Named turns come first, each shown by rows before and after it. Which turns, in which order, take the first row of each pair that follows to the second? Write the first one first, as in the answered first pair.
turn K_59:
[-0.43 -2.36 -0.75 -1.08  3.75 -0.70  1.16 -0.05  1.03  0.40 -0.43  1.62
  0.98 -0.69 -1.07 -0.63 -0.41  1.92 -0.78  1.19  0.48 -0.28  1.29 -1.92] => [-0.58 -2.02 -0.88 -0.71  3.07 -1.09  1.09 -0.18  0.43  0.32 -0.26  2.08
  0.92 -1.31 -0.65 -0.02 -0.98  2.01 -0.82  0.44 -0.04 -1.22  1.13 -0.85]
[-1.42  1.66  2.69  2.08 -1.01  1.27 -1.32  0.32 -2.41  0.22  0.84  0.08
 -0.07  1.92 -0.96  0.98 -0.16 -2.55 -0.11  1.68  2.98  0.38  1.03  0.78] => [-1.08  0.83  2.14  1.65 -0.65  1.46 -2.07  0.17 -1.90  0.40  0.49 -1.00
  0.21  1.95 -0.83  0.04 -0.18 -1.91 -0.30  0.95  3.58  1.49  0.88  0.17]
[-0.22  1.47  0.60 -0.29 -0.18  0.09  0.34  0.19  0.48  0.43 -0.51 -0.57
 -0.60 -0.37  0.49 -0.11  1.17 -0.30  0.14  0.84 -0.94  0.40 -0.87 -0.19] => [-0.08  1.02  0.30  0.04  0.28  0.22 -0.01  0.36  0.88  0.56 -0.65 -0.61
 -1.34 -0.59  0.71 -0.60  0.77  0.25 -0.03  0.86 -0.28  0.98 -0.54 -0.48]
turn K_757:
[-2.60  1.87  0.25  0.39 -2.00  0.53 -0.76  2.16 -0.24 -0.08 -0.08  1.60
  1.29 -0.85  0.84 -0.89 -1.40 -0.23  0.05  0.83 -0.25 -2.28  1.69  1.60] => [-2.16  2.04 -1.03 -0.51 -1.83  0.61 -0.01  1.79  0.70  0.30 -0.83  1.26
  1.08 -1.96  0.56 -0.88 -0.53  0.01  0.72  0.75 -1.81 -2.04  1.34  0.86]
[-0.64  3.88  0.23 -0.24  0.53 -0.24  2.30  0.66  1.07  1.82 -1.50  0.67
  0.07  0.51  2.19 -0.67 -0.58  0.37 -0.60  1.06 -0.54 -0.63  1.58 -1.07] => [-0.21  3.56  1.25  0.06  0.91  0.36  1.59  0.62  0.03  1.66 -1.60 -0.78
 -0.74  1.07  2.83 -0.84 -0.12 -0.65 -0.60  0.69 -0.06 -0.60  1.52 -1.04]
[ 0.23 -1.71 -1.66  0.53 -0.73  2.75  1.10  1.50  1.06  1.81  0.09 -2.24
 -1.15 -2.02  3.19  1.34  3.05  1.34  0.05  1.86  1.01  2.26 -2.24 -0.84] => [-0.20 -1.97  0.12  1.69 -1.42  2.90 -0.01  2.28 -0.71  1.40  0.80 -2.41
 -1.78 -0.57  2.60  1.04  1.63  0.21 -1.11  1.43  3.00  1.86 -1.67 -0.19]
[-0.61 -2.99 -3.08  1.91  0.71 -2.26  0.75 -0.63  0.07 -1.04 -1.29 -0.32
  0.27 -2.23  0.02 -1.65 -2.30  2.39 -0.48 -1.67 -2.04  1.60 -0.25 -0.72] => [ 0.64 -3.03 -2.03  2.08  0.52 -2.21 -0.04 -0.57 -1.28 -0.26 -2.77 -2.48
 -0.40 -1.76  0.39 -2.02 -0.81  1.81  0.22 -0.86 -2.07  1.35 -0.43 -0.99]
turn K_839:
[ 1.09 -3.04  2.44  1.35 -0.37 -0.97 -1.75 -2.84 -0.85  0.44 -0.01  2.17
 -1.15 -1.14 -0.74 -2.15 -0.28 -1.02  0.27 -0.92 -0.74 -0.40 -1.42  1.10] => [ 0.01 -2.24  2.96  0.65 -0.08  0.20 -2.46 -1.66 -0.32  0.85  0.00  1.68
 -0.95  0.48 -1.30 -2.58  0.03 -1.06 -1.12  0.01  2.23  1.81 -0.97  0.95]
[-1.33  0.25  0.32  0.33 -0.73  0.25 -0.29  1.21  0.36  1.04 -0.55 -1.00
 -0.49  1.91 -0.27 -1.14 -0.07 -0.04  0.00  1.27  2.48  1.11 -0.55  0.78] => [ 0.81 -0.31 -1.52  0.34 -0.60 -0.80  0.78  0.10  0.13  0.85 -1.25 -1.60
 -1.66 -1.73  0.43 -1.77 -0.13  1.28  0.42 -0.38 -1.66 -0.41 -1.28  0.41]
[-1.88  0.52  1.30  0.03 -0.73  1.64 -0.02  0.97  0.04  1.19 -1.59 -2.70
  0.79  4.44 -0.18  0.06  2.30 -1.88 -0.24  1.99  3.93  2.88 -0.93 -2.34] => [ 2.34 -0.60 -1.83  0.32  0.19  0.17  1.96 -0.67  0.44  0.71 -2.60 -3.21
 -0.16 -2.27  2.17 -1.07  1.66  0.85  1.06  0.18 -3.85 -0.20 -2.16 -3.22]
[-1.94  4.05  0.80 -1.98  0.45 -2.70  2.13 -0.57  1.39  1.01  0.54  1.57
 -1.21  0.86  0.58  1.27  2.41 -0.45  0.94  1.67 -1.15  1.91  1.36  0.21] => [-1.42  4.03  0.17 -2.23  0.65 -2.45  2.36 -0.45  1.34  1.09  0.28  1.50
 -1.57 -0.09  1.19  0.91  2.44  0.39  1.08  1.48 -2.19  1.46  1.46 -0.03]
Then:
(2 to 3 turns a pair)
[ 3.65 -2.64 -1.51  1.20  0.68 -1.93 -2.00  0.46 -1.24 -0.90 -0.33 -1.47
  0.25 -4.69  2.51 -2.58 -2.12  3.18 -1.71 -2.06 -3.14 -1.65 -0.79 -0.34] => [-3.50  0.76 -0.80 -1.68  0.61 -0.25 -2.49  1.16  1.87 -0.73  1.43  4.06
  2.30  1.66 -1.22 -0.27 -3.61  1.41 -3.47  0.24  3.25  3.36  0.73  0.51]	K_839, K_757, K_839
[ 0.06  0.57 -2.56 -0.20  1.59 -0.08 -0.08  1.67  1.64 -1.36 -0.09  1.34
 -0.61 -0.64  0.51 -2.17 -0.63  0.43 -1.88  0.13  2.17  2.57  0.16 -0.94] => [ 1.86  0.15 -2.09  0.18  1.59  0.05 -0.39  2.36  0.09 -0.85 -1.01 -1.56
 -1.53  0.16  1.20 -2.19  0.72 -0.50 -1.11  1.00  2.31  2.13 -0.37 -1.22]	K_757, K_757
[ 0.05  0.89  0.95  1.73  2.97  0.34 -0.20  1.03  1.13 -0.39  0.37 -0.53
 -0.10 -1.10  2.28 -1.09 -1.93  2.53 -1.63 -0.69  2.25  2.40  1.67 -0.56] => [ 0.57  1.38 -0.27  1.37  2.86  0.32  0.12  0.99  1.76  0.11 -0.95 -2.01
 -0.93 -1.80  3.13 -0.91 -0.70  2.98 -0.57  0.00  0.94  2.03  0.77 -1.21]	K_757, K_757
[-2.33  1.15  0.66  0.46 -0.97 -0.38  0.73  0.49 -0.69 -0.23  1.42  3.14
  1.46  1.22 -1.89  2.13 -0.49 -1.20 -0.43  0.26  0.29  0.38 -0.87  0.75] => [-0.21  0.73  1.40  0.63 -1.05 -0.23  0.06  0.69 -2.05  0.84 -0.37 -1.68
 -0.69  2.06 -0.18  1.44  1.97 -2.27  1.11  1.56  0.08  0.44 -2.47  0.06]	K_757, K_757, K_757
[-0.52  3.00  1.47  0.46 -0.87 -0.06  2.28  1.11 -1.08  0.93  0.59  2.30
 -1.93 -1.40  2.12 -2.28 -2.38  0.67  0.22 -1.04 -3.90 -1.84  2.02 -0.84] => [-0.01  2.07  3.00  1.65 -1.12  0.28  0.97  1.42 -2.98  0.61  1.08  1.06
 -2.15  0.09  2.28 -1.75 -2.38 -0.27 -0.43 -0.82 -2.08 -2.30  2.92  0.14]	K_757, K_757, K_757
[-2.87  1.20  1.19 -0.36 -0.31  0.27 -0.33  0.47 -0.21 -0.38  2.16  0.01
  0.71  3.14  0.67 -1.46 -1.29 -0.20 -1.39  1.30  3.24  1.66  1.20  0.07] => [-0.80  1.00 -0.01 -1.00 -0.08 -0.20  0.73  0.27  0.53  0.92 -0.71 -3.74
 -1.18  2.08  1.82 -1.89  1.34 -0.72  0.64  2.96  0.60  1.87 -0.05 -1.18]	K_757, K_757, K_757
[ 2.63 -0.52  1.75  2.13 -0.64 -0.87 -0.85 -1.26 -1.93 -0.04  2.14  0.11
 -0.16 -0.21  0.72  0.99  0.26 -2.28  0.75 -0.03 -2.37 -1.79  0.75  1.07] => [ 1.33  0.36  0.17  0.90  0.09 -1.25  0.64 -1.14 -0.28 -0.15  2.71  2.76
  0.51 -1.33 -0.56  1.40 -0.79 -0.61  0.00 -0.92 -3.72 -1.65  1.13  1.77]	K_757, K_757
[-2.47  2.30  1.25 -1.22 -0.44  0.20  0.13  0.67  0.30  0.00  0.86  2.04
  0.45  3.41 -1.34  2.03  0.88 -1.55 -0.72  1.46  2.46  0.81  0.82  0.52] => [-0.48  2.11 -1.64 -2.93  0.44 -1.13  2.60 -0.58  1.45  1.42 -1.07  0.72
 -1.05  0.20 -0.07  2.02  2.47 -0.14  1.24  0.93 -2.25 -0.35 -0.74 -0.64]	K_757, K_757, K_839
[ 0.17  0.92 -1.55  0.88  0.72  0.85 -0.95  0.94  0.58  1.01 -1.30 -3.34
 -0.84 -1.73  2.05 -2.11  0.21  1.71 -1.39  0.55  0.61  1.52  1.16 -1.34] => [-0.85  0.66 -0.79  1.48  0.79  1.17 -1.20  1.27  0.72  0.36  0.58 -1.01
  0.56 -1.47  1.32 -2.39 -1.74  1.81 -3.10 -0.65  2.59  1.27  1.85 -0.29]	K_757, K_757
[-1.64  3.36 -0.45 -0.22  0.45  1.29  0.48  1.29  2.12  0.51 -0.53 -1.15
 -0.70  1.65  1.80 -0.57 -0.12  1.31  0.80  1.67  1.30  1.28  0.45 -0.13] => [ 1.27  1.42  2.18  2.93 -0.88  1.02 -0.14  0.11 -1.20 -0.26  1.03 -1.19
 -1.02  0.93  1.55 -0.20 -1.83 -0.76  0.61  0.08  0.65 -2.35  0.89  0.99]	K_839, K_757, K_757
